Rotation paths and how fast each direction turns (deg/step):
Each turn is a multiple of 5 degrees from 10 to 175, or 0.
Each row of a path follows its step; steps can be skipped.
path 1
step 0: [  1  17  -5  -8   3   9  -6  -6   3  -3   0  -5   0  -4  -3 -19  18  17
   6  -7 -15 -11  -6 -11 -19   7  -2  -1 -23 -11  -6   4  -7   9   7   4
 -12   3]
step 1: [  3   7   6  14   0   5  -6  -7  -1   2   2  -6  -4  -2   6 -22  11  18
  10   0   9 -13  -4 -22   0   3   2  -8 -20 -21  -4 -12   7   0  -5  14
   3 -10]
step 2: [-13   4  -2   8  -2  -9  10  -5  -3   4  17  -3   9  -6  15 -16  -5  -7
  11 -11   3 -13 -13 -16   5  -1  15  -6 -19 -10 -14 -11   2  -3  12  11
   1  -7]
step 3: [ -9  -5 -19  -1   1  10  -4  12  -7  12  -2  -5  27  -3  -1 -11   1   5
   2 -10  -6  -4 -12 -13  -1   9  12   5 -16  -7 -17  -9  -9  -7  19   0
  -3  -4]
step 4: [ -1  -9  -6  11 -16  18   0  11   6  12 -18 -13  16  -7   5 -13   9   8
   2  -5   7  -1  -7 -13  -1 -11  -4  -7 -14  -3 -16   2 -14   3  -3  12
 -11   0]
step 5: [  0  -5  -4  -6  -9  -2   3   1   1   6   3  -7  16 -18  18 -29   6   0
  10  -2  17   6  -6  -8   0   2  -7 -19  -6  13 -14   3   2   1  -9   7
   0  -9]
step 6: [ -7 -13   4  -1 -13  -1 -11   8 -17  -3  11  -3  18 -15   2 -23   2   3
  22  -1  -6   6   0 -10  17   2  -3  -5  -1  11 -12  -3   6  -1  12  -6
   1   4]
step 7: [ -1 -14   3   6 -11  17 -13   1 -14  -4   9 -12  11  -6   6  -2  -4  12
   0 -12 -12  10   2   1  10   1   1 -16 -21   9  -8  14 -11   2  13   4
   0  12]
step 8: [ 10  -8   2  -3   2  10 -11  -9   1  18 -11  -5   3 -19  11  -8   4   5
  11  -2  -2   3   7   6  -8   8  -5 -21 -21   2  -6  15   6  -3   9  10
   5  20]
step 9: [ -8   6  13  -4  -5  -4  -2   0  -1  18   0  -9  -4  -2   5 -23   4   7
  18  10  -4  -3  -1  -1   7  10 -18   0 -19  14   5   7  12  -5  12  16
   4  13]
[-2  2 -4  1  2 -1  1 -2  2  9 -4  0  3  5  3  3 -5 -2 -4  3  2  1  4  2
  4  0  1  2 -4 -1 -4  0  1 -5  5  3  0  4] : 65
[-3  0  5 -4  5  2  2  0  0 -6 -2  3  7  7 -4 -2 -2 -1  2 -1 -7  2 -1 -1
  2 -2  3  3 -1  4 -3 -1 -1  1  2  0  2  0] : 100
[  0  -2  -4   0   1   5  -2   0  -4  -3   1  -2  -3  -4   1   5  -2  -2
   2   1  -2  -2  -4   4   0   1   2   5  -1  -1  -3   0 -11  -3   2  -3
   3   3] : 90
[-4 -3 -1  2  1 -9 -1 -3 -6 -2  5  1  2  5  6 -1  1  3  6  4  5  0 -1  1
  1 -1 -1  5  1 -1  0 -1  0  2 -2  1  3  0] : 90
path 2
step 0: [-15 -14  -8 -17   7  -2  14   5  -1   1  10  -5   0  -9  -4 -10  10   0
   7  -7  -5   2  -2  -1  10  -6   8   8   7  16 -14 -14   7  15   3  -5
   6  -9]
step 1: [ -1  -2 -15  -1   1   5  13  -6   4  -7   5   2  -6  -5  11  -9   4   1
  -5   1  14  10  -1 -24  15 -17   4  -2   0   4  -4  10  -4   8 -10  -6
  18  -9]
step 2: [-10   5   1  -6   8  -4   8  -5   4 -18  -2  -3   1 -14  17   0  10   1
  -3  -2  -5   6   6 -24   7   0  -3   3   6   0 -10  -7  12 -17   3 -12
   6  13]
step 3: [-17 -12  10  -6   2  11  14  17   0  -3   3 -19   4  -4 -11   0   6  -9
   5  -3   6   1  12 -16   8  -5   4  10   5   3  -1  -2   1   7  -6 -12
   6  13]
step 4: [  0   8   6   1   2  11  14   1  -6  -4   1  -4   0  -8  -3   9  -7  -2
 -17  -3   8 -13  -2 -29   3  -6  14  -8   6  -5 -10  16  -5   3  -8  -2
   7   1]
step 5: [ -7  -1   9  -1   8  -4  11   6 -12  -4   7   3   0 -22  -3  20  18   8
  -6 -10 -14  -7  -3 -17   1   9   3  -9   1   9  -3  -7   0  -7   4  -3
   1   5]
step 6: [  5  -9   8 -14  -8   3  15   4  -5   7  15 -12  -1  -9 -16  11   5   6
  11  -1   3   8  -2 -13  14   9   1   1   8   7   8   1 -11   9  -4   1
  15  -2]
step 7: [  5  11   4  -3  -2   9  16  -9 -10 -16  -5  -6  -5 -16   1  11  -9   2
  -4   9   5   8 -15  -9  20  -1   0 -12   7   0  -8   4  -2  -4   2  15
   8  -5]
step 8: [-15  -9  12   3  -2   7   3  -4  -2 -11   1  -4  -1  -8  -4  15  24   1
  -9   7   1   7  -1   2  18  -2  -1  -7   8   9   9 -14   2 -17   8   4
   2   6]
step 9: [ -3  -6  10 -20  -9  13   5 -10  -9   1  -1 -14   6  10 -12   2   9  -3
 -14   5  10   0   1  -2  11   4   6   8  22  -9   1  -7  -7   4   0  -1
  12  -8]
[-4  3  3 -5  1  1 -4  2  4  1  5 -3 -5  1 -5  1  3 -1  2 -6 -3  4  6  5
  1  1  1  2  3  1 -4  0 -5  0  0 -1 -1 -1] : 125
[-3 -4 -2  5 -1  1 -1  2  0  2  4 -1  1  3  1  5  0 -3  2 -1  5  3  3  1
 -2 -3  2 -2 -1  4 10  0  0  2 -2 -3  7 -2] : 140
path 3
step 0: [ -7  10  -2   8  -3 -13  -1   8  -3   6   1   3 -10  10 -18  -9   5 -11
 -14 -10   0  10  -8  12  -5  28 -10   2   6  -5   5  12  -9   0  -9   3
   6  10]
step 1: [  2  -6   7 -24   2   0   6  -4   3   8  -1   4  -3 -16   1  14   7  -7
 -15  -6  -7  -3  14   3   7   9  -3  14   0  -5  -5   0  -3  11   9   6
 -26  -8]
step 2: [  3  -9 -10  -5 -11   2   6   2   4   0   0 -23  -8  -1   2  14   6  16
   9  -1  25  -4 -11  19   6  -9   2   3  -7  10   8   9   1   9   5   7
   5   1]
step 3: [ 11 -12   0  16   7  -4   5  -5  13  13   5   4   4  12   1 -24  -7 -10
   9 -10  11  -4   3   9  -8   9  -4  21   0  -4   7  -2  -4   6  -4 -14
   3   5]
step 4: [  1 -10  -3  -3  15  -9 -17   2  -3  -4  -1  17   2 -14   5   4 -12   1
 -16  11   6   7   1  -3 -15  -2   5   3  -1   4  12   6  16   8   1   6
 -24   5]
step 5: [-10   1   8  -1 -19  -1   4  22  -1  -6   3 -24  -3  14   1   1  -2  24
 -11  10   6   7   5  -3 -15   5   2   5  -1  12  -5   0  -4   0   1  -9
  -6  -1]
step 6: [  1   8   3   2   5   3   2 -13   4   1  -6  -9  -8   2  10  -6   9 -30
  -4   9   4   2  11   8 -10   5  12   7  12  14   9  -8 -21  -2   2  -5
   7  -9]
step 7: [  4  12   1  -7  11 -16   1   5   8 -12  21   8  -3   1   3   6   2 -15
   3   7   3   0  -5  -8   4 -21 -12   8 -18  13   2   9   4   7   4  13
  -8   1]
step 8: [  2  10  -5  -9  -6 -10  -8   7   4  -2 -16 -15   3  29   3  -3  -8   2
 -14 -14  18  -1 -12 -11   8  -5   1   3   2 -13  -4  -6   4   0   6  -9
  -3   5]
step 9: [ 11   6  -7  18   9  10  12 -19  12  15  -9   0  -1  -1   4   8  -3  -3
  -1  10   4   4  -5 -13  -8  19   0  -8   1   7  -4 -14  -6  -6  11   1
 -19  -1]
[ 2 -1  2 -1  2  4  5  0  3  2  1  4 -3 -4 -1  1 -1 -1 -1  0  3  2 -1 -2
  0 -4  3 -9  1  1  7 -3  0  2 -2  6 -5 -4] : 140
[ 4 -2 -1  1 -5 -4 -2 -7  1 -2  0 -7 -1  0 -5 -1 -4 -3  6 -2 -2  1  1 -2
  4 -4  2  0  0 -2  1  2 -2  2 -1  1 -7  3] : 65
[ 2 -2  2  5 -1 -2 -1  1  0  0  4  6  2 -1  3  1 -3 -5  2 -2  3  5 -2  3
  0 -3  0  4 -4 -1  1  1 -5 -7 -5  4  5  0] : 100
[ 1 -2 -6  7  3 -3  2 -1  6  5 -1 -2 -4  0  1 -3  1  0 -3  1 -4  3  1 -3
  0  2  1 -2  3  0 -2  1 -5  6 -2  1  7  0] : 120
[ 2 -5 -1 -2 -4 -2  0  6  2 -6  4  0 -4 -1 -3  2 -2  2  1  3  3 -2  0 -2
  0  0 -4 -4  0  0  2 -3 -2  0  5  1  5  8] : 135
path 4
step 0: [  7   8   2  12  -7  -6  -4  -8   0  -9  -4 -10   9   2  15  -2  15 -16
  -4 -12   4  10  -9  11  18  -2  16  -6  -3   2 -18   2   5   4   0  11
  -5  22]
step 1: [  8  -8   9 -16  11   6 -17 -17   8  -9   4 -26 -10  -3  -5 -20   2  -2
   1  13  10  -7  13   0   4  10   1  -7  10   0   2  11   0   5   2  -4
  -5  -2]
step 2: [  2  -6   4  17  13 -22  -4  10   9  17  -3   9 -14   1  15  -8  -6   9
  -5   9  -7  -2   0  -9   2   2  12  -6  -2  -2  21   6  -9   9   4 -11
  -5  11]
step 3: [-17   5  -9  -5   8  11   9   4   5 -10  -1  -4   5   9  14   8   3  15
   6  10 -14   9   3  -4   0  19  13 -10 -20   5  -1 -15  -3  -5   2  -7
   5 -18]
step 4: [ -7  -4   1   4  -8 -15  10  -9   5  -1 -15   7   5  10 -16   5  -7 -14
   8  -7   8   1  -2   4  -7   4   3  -1   6 -19 -13 -15 -10  -4   9 -13
 -20 -14]
step 5: [  0  -4   3   5 -10  13   8  -7 -19 -11  13  -1   2  -4  14  -3  11 -10
  -7  -3 -12  12  -2 -12 -14   1  -4  -3  19  -6  -4  -6   5   1  21   5
 -11  18]
step 6: [-14  -9   3 -16   8   2  -2   1   0  -3  21 -10  -1   2   1   5  -8   1
  -1  -7  22  -8  -4 -16  -1  10   1  18  -3 -11  10  18   3  -4  -9  10
 -15   6]
step 7: [  5 -18 -15  21  14  -6  10  13  -2   0   1   9   8  -2   5 -16   1 -12
   6   5   7  -5  10 -13  12  -3 -11   5 -10  -2  14  -9   8   8  -8   5
  12  -3]
step 8: [ -6   5  16  -7   7   2   6  11   6  -9  -9   0   3   6   4   3  -4   7
 -14   4  -3   9  13   0  -3   5 -15  12   2  15  -9 -22   3 -12 -25 -15
   6   2]
step 9: [ -4 -14   0   8  -2   2  -9  -9 -15   3 -11  13   6  25 -13   0   4   5
   9 -10 -16  -9   5  11  -3 -16   7   4  -3  -2 -16   8   6  -6 -10  -6
 -11   6]
[-1 -2 -4 -5  1 -3 -4 -6  1  2  0  3  3  0 -4 -1 -3  1  7 -2  2 -6  9  0
 -1  2  2  1  3  0  0  1 -1 -3 -1  2 -1 -2] : 140
[-2 -2 -5 -1  1  2  3  1  1 -1  4  0  3  3  1  6  2  2  3 -2  3 -3 -4  1
  8 -1  7  0 -8  0 -3  2  0  4  0  2  0 -1] : 110
path 5
step 0: [-13   4 -16 -17   1   5   8  16   1   1   7 -13   7 -17  -6 -18  -7   6
  -3   9  -9  -1   3   9  -9   5 -11   9 -16 -10  12   8   7 -10  -8   4
  -1  -1]
step 1: [  5  11   2 -20  -1  -3   0  14  -7  -8 -17  -3  17  10 -12   1   9   0
   5  -6  12   4   9  11   2   6 -10   6   2  19   9  -1   3   9   3   0
   8  19]
step 2: [ -5  -5  -5  -7 -21  13 -12  19   3  -2   0 -26  11  -1   8  -3  -8  14
 -12  -2 -12   0   3  10  -1   4  -1   1 -17  -5   3   4   7   1  -8   8
 -10  -1]
step 3: [ -7   5  16 -11  -5 -18   7  13  11   8 -17   2  14   3  -4  15   6  12
   8  -4  -6   8   9  12   5  12   1  -4  12   9   2   6  11  13   0   2
   2  11]
step 4: [ 11  -1  -4   7 -17   1 -16   9  -6   7   0 -13  14 -14  21   8  -8   4
  12 -10 -14  10  -3  11  -8  16  -4   2 -11  -4  -4   7  -3  -6   1   2
 -10  -4]
step 5: [-16   4  16   8   6  -9  21  -6   8   6 -15  -2  20 -11  -1   1   0   4
  12 -12   3   5   9   1  -6  15  10   9   6   4  13   5   5   1  -2  12
  -8   5]
step 6: [ 10  -3 -17   6   3  11  -7   3 -17   7   5   5  19 -17   7  -7  -5  -6
  11  -5  -9  20  -5  16   1   4 -14   8  -3  -3  10  12   6   4  -5   9
   3  -5]
step 7: [ -7  -1  -3  14  -3  14  17 -13   4   3   0 -10  14   4  -9 -10   2  12
   4 -12  14  -3   8   0  -3  15  -1   4   0  20  12   2   8  10   3   8
  -3  18]
step 8: [ -8  -2  -3  -1   9  21 -10   8   0  -5  18  -3  18  -7  -6   7   1   7
  -1   1 -14  13  -4   8   9  -4 -19  -4   0   0  -4  22  10   4  -5  14
   5   2]
step 9: [  2   5 -13  -2  -3   0  15   0  15   7   4  -7   4   8  -7  -2   7  14
  14   3  -5  -6  11   4 -15  18  -8  -7  -5  20  -3  13   4  -1  12  -4
   2  21]
[-1  0 -4  0 -1  3  2 -2 -4 -3 -5 -1  1  4  0 -6 -1 -7 -4  3  4  3  2  3
  3 -2 -1  5 -1  1  7 -3  3  3 -2  2  1 -2] : 65
[-3 -5 -2  1 -1  4 -8  6 -3  3  3 -1 -1 -4 -2 -1 -4  1  1  4  0  1 -2  0
  3  3 -2 -2 -3 -5  1 -1 -2 -4  3  3  1 -6] : 175
[ 5  0  8 -1 -5 -2  0  4  0  1 -3  1 -1  5  2  4  0  1  3  5 -3  2  3 -1
 -4 -1  2  0 -6 -2  3 -3  0  4 -3  4 -2 -3] : 40
